The same turns and mirrors carry the whole set onto itself and the rows of a family onto each other. Which other rows belong to the same family as each row named below? List them in the order they appear above.
These 15 rows form 5 families of 3 rows each.
T: [ -8 -26  -9 -23  14  28  24  14  22 -15  -7]
V: [ 23  29   0  29 -28  -1  21 -21 -11   1  -1]
X: [ -1  12  13 -19  25 -24 -48   8  -1  12   2]
M: [ 45  12  12  27 -10  10  15   2 -24  11 -15]
U: [ 18 -44 -11  -6  -6  11  30  -2  26  -5   1]
C: [ -2 -41 -15 -14  23 -34   0  -1  13   3 -18]
K: [ 16 -34 -11 -30  -1  10  20  26  30  -2   0]
Y: [ 23  30 -17  19  -3  28  14  -1  29 -13  -3]
D: [ -7 -30 -18 -18 -10  -4  27  -3  41  -7  -2]
Q: [ 29   9  -2  31 -15  20  -3 -21 -24   0 -12]
F: [-13  21  21 -25  10 -43 -17  -7   6  23  13]
S: [  1  18  43 -19 -15  -6  -5   3 -28  22  14]
P: [-13  18  20 -47  20 -28 -13  10   8   8   5]
E: [-13  28  27 -15  36 -26 -19  12  -3  12  -3]
R: [ 15  35   1  39 -13   0  -6 -11 -18   9 -11]

The rest of the family of U: P, R
The rest of the family of M: T, X
The rest of the family of D: V, F
The rest of the family of S: C, Y

The same turns and mirrors carry the whole set onto itself and the rows of a family onto each other. Which other rows belong to the same family as each row named below? List them in the order they appear above.
These 25 rows form 5 families of 5 rows each.
parar: [ -7  18   1  32 -10   6   5 -11 -12  -7  10  35 -38   0 -12]
dap: [ -9   9   2  -4  -2  28  37  18 -36  24 -13 -25  25 -33  12]
bulek: [-10  10 -20  27 -15  10   6   5 -20 -12  17  30 -32  -9  -9]
taluv: [-11   0 -10   7  13 -35   9 -29  11 -11 -32  22  41 -24  22]
gidop: [-29  26 -26  25 -10   0  15   1 -40 -18  -8  26 -26  -2   8]
pazuz: [-27  26  25  -2  22  40   5 -24 -20 -37  13  41  35 -10  13]
bagi: [-28  20  18  -8  24  20   1 -46 -17 -34  27  23  28  10  -7]
munes: [ -4  -1 -17  20  17 -31  12 -30  16 -12 -30   9  30 -31  21]
zuzar: [ 29  65  -7 -24  -4   3   2  -3  18 -12  11  -3  31  -8 -20]
Rido: [ 13  -7 -17  13  38  -5  15 -18  14 -16 -37   8  44 -31   0]
zofi: [ 21  60  -9 -30 -19  -8   2  -7  15 -15   2  -9  33  -4 -16]
ruko: [-19  27  41  -4  26  38   9 -26  -6 -36  -5  30  31  -3  16]
Vobak: [-11  -3 -16   2   1   1  12 -37  29 -11 -35   5  40 -23  32]
Baf: [-31  15 -20  44  -2   6  22 -14  -9   3  18  11 -15  15  -7]
Gufi: [-29  27  28  -2  25  43  20 -28 -14 -40  15  24  39  -7   9]
Bim: [-11  26  10  25  23  48   7 -29   2 -46   6  13  38  11   7]
sudu: [ 30  62   0 -39  -9   2  12  -9   9  -8   2  -8  13  -5 -15]
Pafo: [ 21  66 -33 -23   8   2  23   5  11  -7 -11   9  22 -21 -25]
bas: [ -8  22 -20  36 -11  -1  16   1 -21 -14  16  32 -28  -1 -17]
dori: [-15  11   4 -30   1  34  30  31 -23  22  -7  -5  19 -22 -11]
Lasa: [  7   2  -2   2  19 -38  11 -25  11 -11 -43  10  22 -22  19]
Mubu: [-27  41  -6  -3  10  22  37   3 -45  26  -1 -24  21 -25  -3]
gapa: [ -9   5   3 -13 -13  26  26  15 -34  16  -6 -35  20 -33   5]
bome: [ -9  10  12  -6  -9  29  31   1 -39  24 -13 -25   2 -32  13]
rimi: [ 34  50 -15  -8  -9  -2 -24  -2   4  -9 -13  -6  28 -19 -25]

The rest of the family of Bim: Rido, Baf, Pafo, Mubu
The rest of the family of bas: dap, munes, zuzar, Gufi
The rest of the family of gapa: bulek, taluv, pazuz, zofi
The rest of the family of bagi: gidop, Vobak, dori, rimi

